rotation ticks, each row followed by its count of ticks
The counts run from 0 to 468.
[ 12 -10  -6 -10  25   7  13   0 -16   2  10  -1  -8   8   2   7 -11  -1
 -26   6   9  -7  -5  12  -6   3   2 -10 -17  -3  19 -21 -13  13  -3  23
  12  13  17 -11 -10  18   6  11   8   3 -17  -3   4   6  17  24   0  -1
 -10  -8  17  -3   9   4 -15   0   1   9 -15   2   2  -1]  413
[ 18   1   4   2   8   1   2   8  -3 -10   4 -16  11  10  -6  13 -12  -1
 -24  -7   5   7   0  -8   3   6 -28  -8  -9 -15  -3  -6 -15   8  -4  35
 -12  12   4  -9  -4  22  12  11 -12  -1   2  -3 -13  -3  10  22  20  -4
 -11  -7  -3 -11  12  -4 -21   6   9 -10 -19  -2   3  -5]  257
[ 17  -3  -7   9   8   4   9   3  -6  -9   6  -5  -5  19  15  18  -6 -12
 -27   9  10   1   5   4   6  12 -21  -8  10 -11  -7  -9 -17  18   0  20
 -14   6   6  -5  -1  13   6  -4   1  -1 -27  -4 -21  -8  10   8 -12   4
   4 -26   9   9  17  -2  -7  -2 -12   5 -19   0   8  -6]  25
[  8  -9   0 -11 -11   8   8  -9   0  -1   7  -1   4   7   9   7  -6   1
  13   9  16   0  -8   7  -8  41  -6  -4 -13 -12  20  -8  -1  14  -6  18
 -10   8  25 -18  -9   7   1  12   6  10 -16   0 -20  -9  13  -3  13  -6
  23   9   1 -10  12  -2 -24   1   3   3 -16  -4 -10   4]  341
[ 11   5   9  12  18   0   5   6   7 -21   2 -17  -1  20   4   3 -10  -5
 -18  20  25  -1  -3   3   4   3  -7  -6   7  -5 -16  -4  -9  17  12  22
 -13  15   2  -7  -9  18  -3  -1   0 -21 -31  -9 -12  -5  -2  11  -7   7
   3 -14   5   3  14   4  -2   0 -10  10 -14   4   3 -10]  34
[  8  -1  -1  -5   2   2 -17   9  13 -10   1  -1   8  -2  10  23  12 -12
  11   0  -3  -6   1  -9  -3  24   1  -3   8   0   7  -3 -19   6  -6  14
   4  12  -6  -9 -24   9   2  -2   5   6 -10 -16  -5 -21   9   8  22 -20
  -5   8   9  14   2   3   1  -8  17  23 -27 -11   4   8]  215
[  8  10  -3   6  13   0  15  -7   2   1  11  -6 -10   3  13  19 -12   4
  16  10  11  15  -3   1  -4  35 -14   8   4 -11  22 -18   0  15  -9  14
 -12   8  26 -18   5   9  -1  12   1   1 -17   4 -20  -1  11  -1   0  -1
  17   2   5  -3  17 -10  -2   6  -2   0 -20   0   1   1]  338
[  6   4  10  -6  17  -3   0   6   7  -6   1 -13  -1  -4   2  -2   9 -14
   1  18  16  -7   1   2  -3   8  18 -14  -9   1  18  -7 -20  13  -1  14
  -1  22   9  -7 -27   2   0  -4   6  -2 -21 -22  -4  -5  -3  13   0 -15
  -5 -14  27   8  -9   9   9  -7  10  18 -25   1  -1   1]  442
[ 11   7   1   5  -3  -7 -10  -2  11 -16   0 -14   9  16 -11  12  -4   9
 -10   9   6   1  -2  -7  10   7 -23  -1   0 -16  -5 -13  -9  20   7  28
 -22  12  16   1  -4  24   6  14   0 -10  -4  -5 -12  -6   3  14   8  -1
 -10   7 -16   2  17 -10 -14  16   1  -5 -22   6   3  -2]  266
[ 10  -5   3 -11  13  -5   0   0   3   5   5 -10  -4   2  -2   4  15 -15
  -9  11   5 -11   6   0   0  10   7  -8 -14   4  20 -10 -17  12   4  18
  -3  20   9  -1 -23   2  14  -7   2   8 -22 -17  -1   3   3  28   7 -14
  -8 -13  19   7  -7  10   7  -2  11  13 -24   4   3   0]  444
[ 10   5  -7  -4  12  -1  -3  13   9  -2   3 -11   0  -6  -1  25   8 -19
 -15 -14 -11  -3   7 -14   7  18 -14   8   3  -1  -4  -9 -19   7  -8  20
  -1   7  -2  -8 -18   8  11  -7 -18  12   4 -13   1 -15   7  24  24 -15
 -12   8 -10  -4   2   4  12   6  16   8 -15 -10  14  -1]  227
[  4  -5 -13 -14  12  -2  -1   5   3  -5  17  -5 -31  12   8   8 -11  -2
 -16   5   2  -7 -10  12  17  19   9   1   8  -3  -1 -15  -9   8   0  19
  10   4  27 -17 -17  14   9   4  10 -10  -4  -6  14   0   0  19  -8   8
 -12  19  -2  -3  16   3  12  18  -5   3  -5   5  10   3]  392
[  5  -9  -2   6  -1   5   8  -1   3  -2   5  -1  -6  17   9   9  -2 -15
 -30  -4   9 -18  -1   0  22  12 -10 -13  -4 -16  -8 -12  -9  12   0  17
 -19   7  20 -13  -7  11  16   2   2   5 -19 -11 -14 -12   6  14 -11  -2
   4  -2  -8   2  17  -2 -18  16  -7  11  -8   2  15   0]  15
[  3 -26  -3  -2   9  -5  -6  14   1 -19  15   2 -11   8  20  34  -2 -18
  -3   0  -8   2 -11  -6  -5  31  -2  -3  19   4   3  -7 -12 -15  -8  19
   5   6   8  -2   1   3   5  -9  17  -8  -2  -4  -2 -13   6   3   1  14
  -1  18  12  -3  10   2  19   0   7   2 -20  -7   5   4]  151
[ 11  -7   0   9  11   9   2  -4   1 -17   6 -18   6  13   3   5   2  -3
 -38  19  14  -2  -2   9   4   2 -17 -10  -8  -6 -14 -13  -3  15  11  20
 -19   8   4  -4 -19   9  -3  -5  -5  -3 -26  -9 -14 -16   3   9  -6  11
   5 -15  -8   6   1   3 -17  13  -9   2 -10  -2  -3  -8]  31
[  4 -16 -15 -18   3   2  -7  -8   3 -15  23 -16 -18   5  19  13  13  -6
  -8  14  -3   1  -3  17   5  31  -2   5  -3   3  14 -14   2  -1   4  18
   2   2  17 -10 -36  -6   9   0   4   1  -7  -9   0 -11  -3  11   3  14
  -8  16  -8  -4  -3  11   5  12  -3  -5 -11  -1 -11  -3]  375
[ -1 -16  -4   8  22  -1   1  16   4 -19  17 -15 -16  -8  15  28  -7  -6
 -27   7  -3   5 -14   0  -4  14   6  -5   9  -2  -8 -14  -4 -16  -3  17
   6   8   7  -9  -4   8  -8  -4  10 -13   5  -3  -3 -14   3  10  -2  22
  -9  24   1  -7   5   2  21  15   5   3 -13  -7  -2   6]  158
[  4  10   8   9  27   1  -9   8  20 -16  -7  -7   6  -4   9  22  -2   2
   8   9   5   0 -16 -10 -18   5  -4   8   2   6   4  -9  -5  14   8  10
   7  19   5  -4 -15   3 -12  12   4   5 -11  -9   9 -27  16   6  10 -11
   3   5   0   6   3  -4  -8  -3  17  23 -28  -5   1   4]  199
[  3  -5  -7  -1   5   6 -12   1  10  -6   6 -18  11 -16   4  26  27  -9
 -11  -1  -9  -8   2  -9   2  20  -3  -1  -9  -4   0 -11  -7   5  -4  15
   0   8  -3  -5 -32   2   3  -5  -4  10  -3 -19  -6 -24   3  17  22  -9
 -10  14  -6  10 -11   4   4   7  17  18 -18  -6  -3   7]  218
[  3   2   7   2  12   4  12  17  14  -7   7  -9 -15  13  13   1  -8 -27
 -21  -6  20  -6  -6   1  18  15  16  -9   6 -12 -13   2 -19   6  -7  18
  -7  12  10 -24 -13  10  11  -6  -9   0 -14 -14  -9  -7  -1  16  -2  -3
   6  -7   8  -6  14   6   2   0   7  17  -9   1  14  -1]  4
[  1   2  15  -5  13   0  -1  10   2   0   1 -11  -5  -2  11   0  15 -27
 -13  -4   3 -14  -1  -7  13  14   5  -7 -10   4   1 -14 -19   6   2  17
  -7  12  30   5 -26 -11  16  -6 -12  13  -8 -27   8  -8  -6  11  11 -20
   0  -4  10  -1  -7   9   3   7   8   2  -8  -4  14  -1]  459
[  4  -4  -2  -5   9  -2  14  -2  -3  17  17  -8   0  -4   2   4 -14  -9
  -2  -5   6   7   0   6   2  31  -2  -8 -21  -9  12  -9  -8   3 -20  18
  -7  12  22 -16   1  27   6   5 -13  -1  -6  -8 -10   7  10  17  23   2
  -3   7   0 -18  10  -4   4   8  25  -8  -2  -6   6   1]  319
[ -9 -26  11   1  15  -8  -3  13   0 -25  14 -13  -6  -1  27  19   9 -22
   1  -5   7  -5 -13 -15   1  18   2  -7  -3  12   5  -9   0 -19   2  19
   3   7  17   4 -13  -8   7   0   3  -4   2 -21   2 -16  -2  -1   7  11
  -3  17   7 -12  -4   6   8   5   8  -6 -13  -4  -9   4]  146
[  4 -16  -5 -16  14  -9   2   2   1 -12  21 -11 -21  10  20  -2  -3 -16
  -7   6  15   4 -11  11   6  26  12  -9  -4   6  24  -1 -11  -9  -4  18
   6   8   8 -26 -23   6  15   4   4 -11  -5 -16   2  -5  -5  11   1  11
 -13   4  11 -12  -3   9  10  -3  14   0 -15   5  -8  -2]  380
[ 11 -15   0   0   3   2 -17  -9   3  -4   4  -3  18  17  15   0   4 -19
   1  16   6  -6  -6   6 -11  29  -3 -11   3   6 -11  -1 -19   8  -2  19
  -2   7   4   8 -16  16  -6 -17   3 -14 -34 -20   4 -13   3  -1  18   5
  -2  -5   9   6   4  15  14  -7  14   4  -2 -10   8  -3]  59
[  0   7   4   9  14   1  20  -9  -6   4  11 -16  -4  -7  16  10  -8  -3
   3   5  17   8  -5   0   1  24 -16   2 -25  -8  20 -24   8  10  -5  15
 -13   6  33 -14  -1  -1   3  18 -11  11  -6  -6 -16  -1  11   0   6  -5
  11   4  -1 -14   7  -7 -13  16   6 -10  -8   0  -3  -4]  335
[ 10  14  -1   2  24  -2   5  -2   0  -3   0  -3  -9   1  10  15   4   4
  -5  19   4  -4   2   0  -1   6  -7   7   1   3  24 -30 -13  30   5  11
   2  16  25   5 -15  -2  -3   4  11   2 -21  -9   7  -3   9  12 -10 -16
  -3  -9  18  18   3  -4   3   5  -5  12 -24   4   8  -1]  431
[  6   7   4   2   8  -3  -2   9   5  -2  -6  -1 -17   4  11  13   5 -25
 -12   2  -3  -4   1  -7  11  21   2  -7  15  -8   4 -15 -26   9 -10  12
 -11  10  25  -6 -11 -10  10 -12   1   2 -10 -19  -2  -8  -5   7 -10 -12
   3  -7  18  12   1  -2  21   7   5   4 -20  -4  26   6]  463
[  5 -16  -5   1  24   3   5  16  -2  -8  11  -5  -9   0  15  34 -11  -6
 -27  -8  -9   0 -14  -6  -5  12 -12   5   3   4 -10 -18  -6  -5  -3  23
  17   7  16   1   6   8  -3   0  -1   2   4   1  12  -8  20  19  11  10
  -5  15  -5  -9   9   1   3   8   5  -3  -7 -13   7   1]  165
[  1  -2   5  -1  13  -8  -6  16  11  -5   5 -13   2  -5   0  11   3 -23
  -1 -11   8  -7   0 -14   9  15   7  -8  -5  -7   5   7 -22  -2  -9  18
  -1  15  -9 -19 -18  13  14   2 -12   1  -1 -22  -7 -16   1  25  21 -14
 -15   5   5  -5  -1   5   9  -3  25  20 -22  -4   6   7]  224
[  2 -26  10  -5  15 -17   1   9  13 -18   9 -11  -2  12   0  11  -2 -15
   8  14  21  -7  -8 -16  -9  22   5  -3  -7  14   7   5   1 -14   9  23
  -4  16   6  -2  -7  -1  13  -3   1  -5 -14  -5  -6  -7   3  18  10   5
   9  13   8 -15   0  14  11  -6   9   1 -28   1 -12  -1]  130
[  1 -26   3   1   7  -4  -2  -4   4 -13   7 -18   9   0   0  15  12  -5
  -6  24   7  -7  -4 -10 -17  26  -7  -3 -14  10   8  -8  10  -6  12  21
 -13   7   9   4 -17 -12  -2 -11   4   5 -20  -3 -13 -16   7   7  13   6
  18  16  -8  -6 -11  10   3   3  -2   0 -22 -10 -15   1]  124
[ 15  12   0   7   4  -5 -12  -1   6 -15   0 -11   9  11  12  18   0   3
   5  20   0  17   2  -4  -2  17 -33  -3  11  -8   8 -12 -15  19   2  20
 -16  13   9   7  -1  21   3   9   5 -17  -9 -11  -9  -4   2   4   6   1
 -13 -10   7  10  11 -11  -5   3   8 -12 -26   4   0  -5]  275
[  2 -11   8   5  19 -13   1   7  13 -20   9 -24  -6  -1   1  22   3  -9
   1  28  12   4  -4 -12 -11  19   2   5   5   7   3  -6   4  -5  10  19
 -11  10   2  -1 -11  -5  -7 -11   3 -14 -14  -4 -13  -9  -2  12   0   9
  14  15  -2  -5  -2  10  25   4  -7   2 -29  -1 -12   0]  127
[ -6 -28  -1   6  21 -13   1   6  -7 -15  16 -11 -10  -4  27  28  10 -18
 -13  -2  -4   1  -7 -13   0  21 -10  -7   0   8  13 -15   0 -18  -5  13
  -2   4  13   5  -3  -6  13  -4   6  -5   3 -16   0 -13   1   7  -2  16
 -15  14   8  -4   0   0  14   9  10  -7 -22  -2  -1   4]  148
[ 15  10  -5  -5   9  -3 -17  -1  11  -1  10 -17   5   3   7   8  -1   0
   6  19  -9  14   2   5  -3  30 -24  10  -2   8  -1 -11 -14  12   2  25
  -7  12  10   9 -10  23   0  -2 -15 -11 -10 -10   7  -1   7  16  24   4
 -13  -2  -8   3   5   0  11   2  24 -14  -5  -3  -1 -10]  290
[  8   8   4   9  -5  14   8  12   0 -18  10 -10 -10  13  17  18  -2 -13
 -21   2  15 -12   1   6  19  14  -6  -7  10 -15 -26 -11 -12  17   2  20
  -7   6  21  -7 -14  11   2   2  -4   2 -16 -10 -18  -8   4   3  -8  -6
   8  -7   4  -2  19   6 -12  10 -26   9   0  -6   9  -2]  18
[  3   4   5 -15   1  -5  -2   0  12 -21  15 -12 -20  13  19   5  -1  -4
  23  12  20  -1  -7   6   4  33   4  13   5  10  11  -1   2   8  14  24
   2   6  20 -13 -23   2  10  12  -4  -4 -12  -8   2  -7  -2   3   9  -2
   7  12  -1 -15  12  13  -1  -1  -3  -3 -14   5 -14  -7]  363
[ -2 -29  -6  -1  16   4  -3   5   2 -14  17 -12  -3  -8  16  27   4  -9
 -32   3  -6  -3 -11   0  -7  16  -2  -7  -5   3  -3 -18   2 -15  -2  17
   3   7  12  -4 -12   6  -4  -4   4   1   3  -6  -1 -16   7   9   6  24
  -8  27  -7  -8  -4   4   7  13   5  -1 -11  -9   0   7]  156
[  7   8  11  10   7  -3 -10  -3  -5 -22   4 -21  16   3   9   7   3   1
  -1   9  10   9  -1 -10   3   9 -27  -8 -15  -6   6 -12  -6  14   6  27
 -15  13  16  10 -13  12   6  17  -5  -9  -4 -21  -5 -10   2   1  14  -3
 -15  -9   0   0   1  -8 -22   8  10 -17 -18   4  -7  -5]  272
[ 17   0  -5 -14  15   2  -1   4   5   7   4  -7  -7   1  -4  13  15 -10
 -11  15  -6  -8  13   2  -2  15  -3   6  -1   6  11 -14 -22  17   2  21
   0  14  12   3 -25   1   9 -18  -8  12 -20 -11   7  -1   6  29   9 -15
  -1 -12  13  10  -3  12  16  -3   5   9 -18  -4   7  -4]  446
[  4 -12   5   6   2   3   5   0   4  -6  -3  -2  -5  18   9   1  -4 -18
 -29  -6  14 -16  -7  -2  20  14  -4 -14  -4 -14  -8 -10  -8  10   0  15
 -22   8  23 -16  -8   7  15   2   1   3 -18 -16 -10 -17   4   7 -13  -3
   6  -3  -5   3  18  -5 -20  14   0  14 -10   4  20   1]  14
[  0 -15   4   1  15  -9  -3   1  -4   8   9 -10  11  10   9  -8  -2 -25
  -2  10  12 -15  -7  -4   4  19   3 -15 -13  10  -9  -4 -19  -1  -4  20
  -5  14  12   4  -6  23   0 -14  -5 -16 -28 -21  10  -1  -2  14  16   3
  -8   4   9  -7   8  15  19   2  19   2   1   0  12  -4]  68
